In the rows, 128 means zero.
One turn moves every row onto another: examples first, then more rows asked
Z_602: [120 113 135 134  95 119  95 142 169 118 123 130 128 168  97 141 106 128
 102 138 131 134 111 111  98 132 114 144 165 103 127 107 147]
Z_371: [107 150 133 107 167 132 161  95 121 139 140 139 118 115 174 155 137 134
 190 130 136 129 145 127 169 127 116 128 123 175 180 137 126]
Z_106: [127 112 150 137 100 141  97 143 172 119 128 132 127 160  94 129 106 138
  89 138 128 145 107 108 112 141 112 138 148 103 135 106 145]
Z_984: [134 123 167 129  94 165  95 121 113 115 122 118 123 132 147 159 104 127
 132 157 100 152 131 119 109 151 128 143 127  89 180 142 147]
Z_158: [135 135 147 142 119 156  99 130 135 129 150 124 145 159 118 146  80 150
 119 158 131 179 139 112 124 136 113 150 142  90 159 118 150]
Z_105: [121 156 117  94 156 107 173 121 153 153 136 121 128 101 103 134 128 127
 118 134 178 138 159  98 154 130 121 127 161 151 100 125  91]
Z_417: [135 109 130 133  96 138  91 145 139 120 132 130 164 149 125 149 140 113
 100 165 130 111 126 109 115 135 134 110 136  82 113 108 152]
Z_107: [115 140 112  96 160 125 193 126 132 154 132 125 113  97  98 145 127 146
 123 126 157 126 159 109 124 121 141 148 128 161  84 131  81]
Z_638: [130 113 146 142 101 137  78 122  97 103 123 129 130 154 140 155 142 121
 141 141  94 123 120 111 106 119 138  89 119  97 150 118 150]
Z_177: [127 137 131 138 114 137 101 131 138 130 146 124 144 165 118 156  76 142
 133 160 137 169 143 115 110 128 111 158 160  90 151 120 155]
Z_87: [122 112 134 142  92 137 106 142 167 126 121 134 127 157  89 125  92 131
 104 140 123 130 114 106  96 140  99 127 143 107 120 106 149]
Z_863: [107 135 122 104 169 145 188 109 112 150 144 140 110 115 151 164 136 156
 188 128 131 124 157 129 140 110 133 141  97 178 146 142 116]
Z_236: [102 152 128  98 157 121 154 119 124 125 119 132 125  93 180 140 170 104
 149 131 120  71 136 122 158 139 147 136 107 154 149 123 108]
Z_946: [105 133 132 117 163 135 148 100 126 158 112 109  87  99 108 134 119 159
 144  91 153 166 141 136 129 140 129 153 118 163 128 181 101]
Z_474: [131 117 148 119  95 144 100 162 160 120 134 124 152 150 120 138 146 121
 102 161 116 110 132 103 119 127 137 118 120  75 126 109 153]
Z_42: [135 115 135 149 107 156 100 119 135 135 144 134 151 158 124 156  81 140
 127 165 140 168 130 120 119 144 100 136 153 105 152 122 162]
Z_338: [110 145 120 106 166  92 142 119 136 120 120 132 120 110 128 129 174 114
 109 109 148  94 120 107 156 127 146 116 143 162 108 103  87]
Z_169: [ 92 127 125 128 181  94 141  93 162 120 143 148 127 122 115 127 177 126
 101 112 123 126 107 115 128 131 155 148 118 174 106 116 115]
Z_295: [124 125 151 128  91 147  96 119 114 117 119 118 122 140 150 168  96 121
 147 156 104 145 133 124  97 145 124 156 145  92 177 144 153]
Z_30: [128 136 129 154 121 150 101 124 127 131 146 132 142 162 115 140  64 149
 134 154 125 168 136 112 112 133 101 142 139 101 150 112 155]
Z_284: [109 153 120 113 177 111 167  97 150 149 159 126 149  97 105 138 137 131
 106 149 148 167 161 103 127 135 152 164 129 140  93 141 107]
Z_871: [132 144 124  95 140 124 160  98 140 139 118 130 112  92 114 136 101 142
 153 108 130 153 161 139 142 116 112 149 134 188 124 172  82]
Z_846: [131 104 142 144 102 144  74 121 108 105 127 135 148 153 154 162 145 116
 126 152 109 118 111 122 117 135 137 108 129  99 151 115 157]
Z_419: [129 131 147 140  97 160  98 117  96 119 120 120 129 129 149 154  87 123
 144 159  95 141 138 118  98 150 121 140 120  90 167 136 148]
Z_230: [111 123 129 104 152 136 191 100 127 152 127 135  85 108 108 158 116 157
 159 112 146 149 143 121 123 123 119 142 131 191 127 149  95]
Z_490: [ 95 125 131 101 153 138 149 129 140 149 108 117 106  98 148 131 179 135
 159 103 124  92 140 140 137 129 152 134  71 149 127 173 123]
Z_293: [124 115 145 132 103 126  76 128 111 103 130 128 135 167 151 169 147 122
 148 146 103 124 123 118 111 112 143 114 136  93 161 120 159]
Z_420: [129 119 131 127  93 136 103 157 145 123 131 127 153 150 115 137 137 118
 118 160 114 104 140  99 107 118 130  97 118  78 110 107 154]
Z_693: [132 157 104  97 158 108 155 121 150 137 130 131 139 100 102 121 116 140
 123 112 142 132 165 130 152 104 127 150 129 171  88 144  76]
Z_129: [ 99 129 122 103 160 135 177 121 117 131 118 140 104  99 156 149 161 133
 154 117 112  77 133 130 128 125 153 151  87 173 129 130 101]
Z_390: [121 142 108 103 158 101 138 122 150 116 119 143 132 110 122 119 154 129
 126  94 119  93 137 138 154  99 140 136 112 184  98 131  83]
Z_541: [129 144 124  97 151 128 151  98 124 133 131 139 124 107 148 147 130 143
 187 112 115 136 165 147 159  96 122 130 107 188 147 169 102]
Z_768: [107 134 109 112 179 110 165 123 117 128 132 139 113 120 119 142 164 145
 124 105 138  98 130 117 134 107 159 134 111 172  93 107  85]
Z_906: [ 90 128 136 102 152 124 168 106 165 136 137 141 136  92 157 138 184 107
 140 147 101  96 137 121 125 141 155 156  83 152 129 148 136]
Z_433: [134 111 161 132 104 144  78 131 117 103 134 128 134 161 144 158 155 129
 132 144 102 133 120 113 123 118 144  99 120  93 163 118 154]
Z_46: [105 123 152 108 143 123 168  67 145 143 130 128  99  86 113 154 134 126
 136 131 126 180 138 114 109 152 133 152 137 173 136 176 112]
Z_546: [106 137 129 111 171 142 147 107 111 159 132 114 111 111 142 149 153 159
 184 108 143 151 161 139 149 112 142 126  89 151 142 182 124]
Z_211: [131 113 146 142  96 164  95 115 112 123 127 130 144 137 159 164 101 121
 138 168 111 139 127 127 111 156 117 140 131  98 170 136 161]
Z_649: [ 93 129 113 121 181 115 133 132 152 142 122 126 114 127 114 115 175 152
 127  84 147 106 122 134 147 114 149 131  92 159 100 138 113]
Z_484: [133 101 136 140  89 141  99 133 158 128 126 133 142 152 101 144 102 126
  94 153 140 141 114 111 106 149 106 126 160 105 121 114 149]
Z_318: [120 143 119  90 145 123 149 119 139 124 117 140 134  96 157 133 156 122
 163 114 100  84 155 147 154 104 138 138  88 176 128 156  99]
Z_407: [113 141 139  97 139 129 179  95 150 155 122 127  95  97 125 146 106 133
 158 126 157 154 144 115 147 147  96 137 159 180 154 151 106]
Z_55: [103 126 140 113 169 123 160  77 136 142 164 143 132 121 148 164 173 137
 179 141 120 164 149 120 140 111 143 123 105 169 153 158 145]
Z_95: [103 151 109 113 177 128 155 134 149 164 126 109 123 102 101 115 129 154
 117 107 166 136 154 127 140 132 141 162 105 138  90 155 101]
Z_818: [123 120 133 117  91 125  98 159 154 118 128 122 151 154 128 150 144 111
 117 160 117  99 135 108 105 120 140 127 135  73 121 112 155]

Z_106 moves to Z_474
Z_768 moves to Z_129
Now find these:
Z_419 moves to Z_30
Z_417 moves to Z_846
Z_390 moves to Z_318
Z_95 moves to Z_649
Z_236 moves to Z_371
Z_293 moves to Z_295
Z_55 moves to Z_46

